First come named turns, each shown by rows before and after it. For each pair of rows after them, which turns, in which order, take the first row to the second? The first pair is done for you.
z_125 (before -> after):
-0.923	-2.071	0.251	0.477	4.240	-1.224	-0.797	0.759 -> -2.542	0.438	0.918	-1.526	3.415	0.206	0.024	2.049
0.978	-0.948	1.845	-2.783	-3.154	1.274	-0.047	-0.432 -> 3.245	-0.784	-0.244	-1.583	-2.001	1.658	1.782	-1.290
-1.831	1.997	-1.891	1.213	0.551	-2.412	1.080	1.137 -> -1.765	0.492	-1.622	2.018	0.571	-3.274	-0.108	0.608
-3.455	1.794	2.543	-2.491	0.109	1.847	-0.283	3.100 -> 2.645	-0.459	-2.953	2.041	3.406	1.476	2.920	0.485
z_437 (before -> after):
0.396	2.815	1.113	-0.966	-1.813	-1.081	0.731	-0.213 -> 0.126	2.012	2.624	-1.101	-0.511	-1.741	-0.119	-0.269
1.033	0.675	1.584	-1.283	-1.228	0.167	-0.277	-0.549 -> 0.059	0.270	2.106	-0.698	-0.897	-0.525	-1.419	0.013
-2.264	1.218	-0.331	0.060	2.671	-0.010	0.870	2.916 -> -1.322	2.121	-1.738	-0.172	1.710	0.947	1.861	2.556
z_515 (before -> after):
-1.889	-1.107	0.926	-0.146	0.118	2.082	-0.600	2.682 -> -2.458	2.149	-1.746	1.053	-1.567	-0.606	-0.994	0.601
-2.380	0.412	0.634	-1.238	0.246	1.173	0.203	0.927 -> -2.666	1.024	-0.035	-0.559	-0.338	0.298	-0.456	0.392
-2.023	-0.204	2.306	-0.070	1.093	-1.656	-1.172	-0.631 -> -1.746	0.813	1.884	-0.156	1.194	-2.086	-0.785	-1.211

(two turns a pair)
1.101	-1.035	-2.196	3.669	2.420	3.477	1.294	1.210 -> -1.889	3.913	-1.188	3.070	-0.511	-1.815	-1.345	-1.855 -> z_125, z_515
-0.115	2.524	0.348	-1.592	-0.968	-0.545	-0.483	0.111 -> 2.669	-0.548	-0.509	-0.081	1.406	0.474	0.710	-0.198 -> z_515, z_125
2.319	0.227	-0.976	0.110	1.466	0.860	1.935	0.245 -> 0.015	-0.666	-1.095	0.816	-2.865	0.151	-1.028	0.765 -> z_125, z_437
0.227	1.547	-1.757	0.232	2.137	1.734	0.723	1.182 -> -2.228	1.618	0.272	-0.946	0.663	1.415	-0.892	1.986 -> z_125, z_125
-2.458	-0.849	-2.431	3.361	-0.902	-1.197	-2.192	1.765 -> -1.128	4.020	-1.890	-0.319	1.434	1.326	2.240	2.056 -> z_125, z_515
-0.744	0.776	3.529	-3.808	-0.539	-0.179	-0.877	0.160 -> -0.851	2.524	2.386	-3.222	-1.503	-1.569	-0.916	-0.745 -> z_515, z_515
2.374	-1.402	-2.650	3.574	0.083	0.862	-0.246	0.546 -> -0.108	4.722	-0.206	0.096	-1.441	-1.311	-0.194	-0.773 -> z_125, z_515
-1.722	0.506	-2.239	0.332	-3.072	1.835	-0.326	1.733 -> -0.432	-3.286	-0.024	-0.040	-2.769	1.712	-1.828	0.905 -> z_437, z_515
-2.003	2.490	-1.319	0.337	-0.834	2.450	0.561	-0.482 -> 0.960	0.032	-1.560	1.676	1.610	1.176	0.946	-2.437 -> z_125, z_515
2.370	-0.191	-0.421	1.026	0.285	-2.089	-0.502	-2.078 -> 0.028	1.641	2.573	-2.430	-0.077	-0.598	-0.471	-0.359 -> z_125, z_515
-3.727	3.411	-0.900	0.155	-4.174	-0.729	-1.009	2.178 -> 3.763	-2.474	-1.191	3.207	2.329	-2.404	0.724	-2.336 -> z_515, z_125
1.898	1.437	3.172	-2.800	2.923	-0.374	1.636	-2.044 -> -1.125	1.878	0.186	0.719	-1.855	-3.998	-2.357	-2.583 -> z_515, z_515
-0.345	-1.393	0.223	0.498	0.959	-2.082	-0.371	-0.431 -> -1.802	0.055	0.906	-1.404	0.186	-0.374	0.424	1.535 -> z_125, z_515
0.168	-1.874	1.600	-0.681	-1.174	1.838	-0.608	-0.228 -> -0.435	-0.777	-0.605	0.340	-2.448	1.715	-0.664	-0.024 -> z_125, z_515
0.404	-1.994	2.442	0.059	0.726	-1.415	-0.135	-1.188 -> 0.704	2.131	-0.401	-0.164	-0.190	-0.677	2.241	-1.393 -> z_437, z_515
1.123	0.870	2.456	-1.181	-2.480	-2.604	-0.599	-2.109 -> 3.017	1.248	2.157	-2.041	-0.126	-0.216	2.012	-1.417 -> z_515, z_125
1.088	-3.734	0.988	1.148	-0.425	-0.046	-1.187	-0.001 -> 2.053	1.089	-2.271	1.101	-1.663	-0.528	0.810	-1.885 -> z_437, z_515
-0.219	-0.714	-0.545	-1.223	-4.488	1.621	-0.365	-0.595 -> 2.063	-0.628	-1.669	-0.812	-2.847	2.442	1.780	-1.160 -> z_125, z_515
-1.112	0.212	3.193	-2.551	-1.034	1.351	-0.855	1.262 -> -0.554	-2.153	1.944	1.092	3.472	-0.493	-1.212	1.026 -> z_125, z_437
0.251	-1.890	1.630	-1.606	-3.241	0.393	-1.982	-2.243 -> 0.570	-1.325	0.407	-2.236	-2.885	3.575	0.144	-0.128 -> z_125, z_515
2.397	3.811	1.866	-2.371	-1.334	-0.928	0.171	-1.943 -> 0.751	-0.068	1.716	1.374	-0.162	-4.020	-3.376	-1.835 -> z_125, z_437
0.164	2.679	-1.838	1.775	1.938	-1.049	1.274	-1.170 -> -1.046	-1.882	2.250	0.314	2.888	1.013	-0.387	1.537 -> z_515, z_125
-3.262	2.311	-0.225	0.148	0.074	-1.455	-0.511	-0.236 -> 0.111	-0.440	0.148	0.071	3.598	1.235	2.020	0.440 -> z_125, z_515
1.209	2.711	-0.975	-3.229	-1.487	2.396	3.278	0.563 -> 3.772	-2.641	-1.721	1.183	-0.583	-2.231	0.134	-3.114 -> z_125, z_515
-0.530	4.245	-1.788	2.318	1.257	-1.369	0.456	0.151 -> 0.559	-2.235	1.959	1.662	4.113	0.286	-0.662	1.454 -> z_515, z_125
-3.773	1.840	2.831	-2.270	-0.219	-1.144	-1.790	0.338 -> -3.323	1.563	3.365	-2.986	0.832	-0.106	-0.998	0.656 -> z_515, z_515
-1.948	0.445	-0.560	2.163	-2.793	-3.165	-2.010	-0.067 -> -2.190	1.596	2.231	0.434	2.313	-3.611	-0.630	0.135 -> z_515, z_437
-0.705	-2.227	4.555	-3.501	-2.801	1.647	-0.953	0.164 -> -1.489	-3.695	4.368	-0.585	3.468	-0.669	-1.086	1.144 -> z_125, z_437
1.413	1.354	-0.756	-0.453	-0.283	-0.813	0.416	-2.223 -> 0.348	2.241	0.168	-1.365	-0.897	-0.369	0.082	-1.494 -> z_125, z_125
-0.450	2.385	-0.605	0.509	0.863	-0.950	0.515	-1.449 -> -2.204	-0.322	0.028	0.856	0.453	0.906	-0.606	1.697 -> z_515, z_437
2.987	0.247	-0.607	0.819	0.101	-1.298	-1.675	-0.972 -> 3.406	0.258	0.351	0.191	1.561	-1.026	-1.041	-0.628 -> z_437, z_515
0.161	-3.082	0.997	-0.161	-0.660	1.534	-0.170	0.640 -> 2.021	1.213	-0.043	-0.989	0.696	0.384	2.313	-1.692 -> z_515, z_515
-2.726	1.476	0.679	0.252	-3.426	-1.518	-1.667	-0.007 -> -0.554	-1.089	-0.732	2.619	-2.264	-2.873	-1.779	-1.566 -> z_125, z_125
-0.589	-1.372	1.547	-0.203	0.041	-0.329	-1.464	-1.013 -> 0.673	1.614	-0.627	-0.788	-0.571	0.853	0.608	-1.456 -> z_437, z_515
-1.540	1.692	-0.175	1.420	1.733	-3.439	-1.391	-1.300 -> -3.200	1.406	-1.177	1.757	0.725	-1.241	-1.318	1.619 -> z_515, z_437
1.352	-0.228	1.899	-1.168	2.061	0.983	1.310	0.520 -> 1.485	-0.215	-1.185	0.234	-2.750	1.484	0.539	0.448 -> z_515, z_437
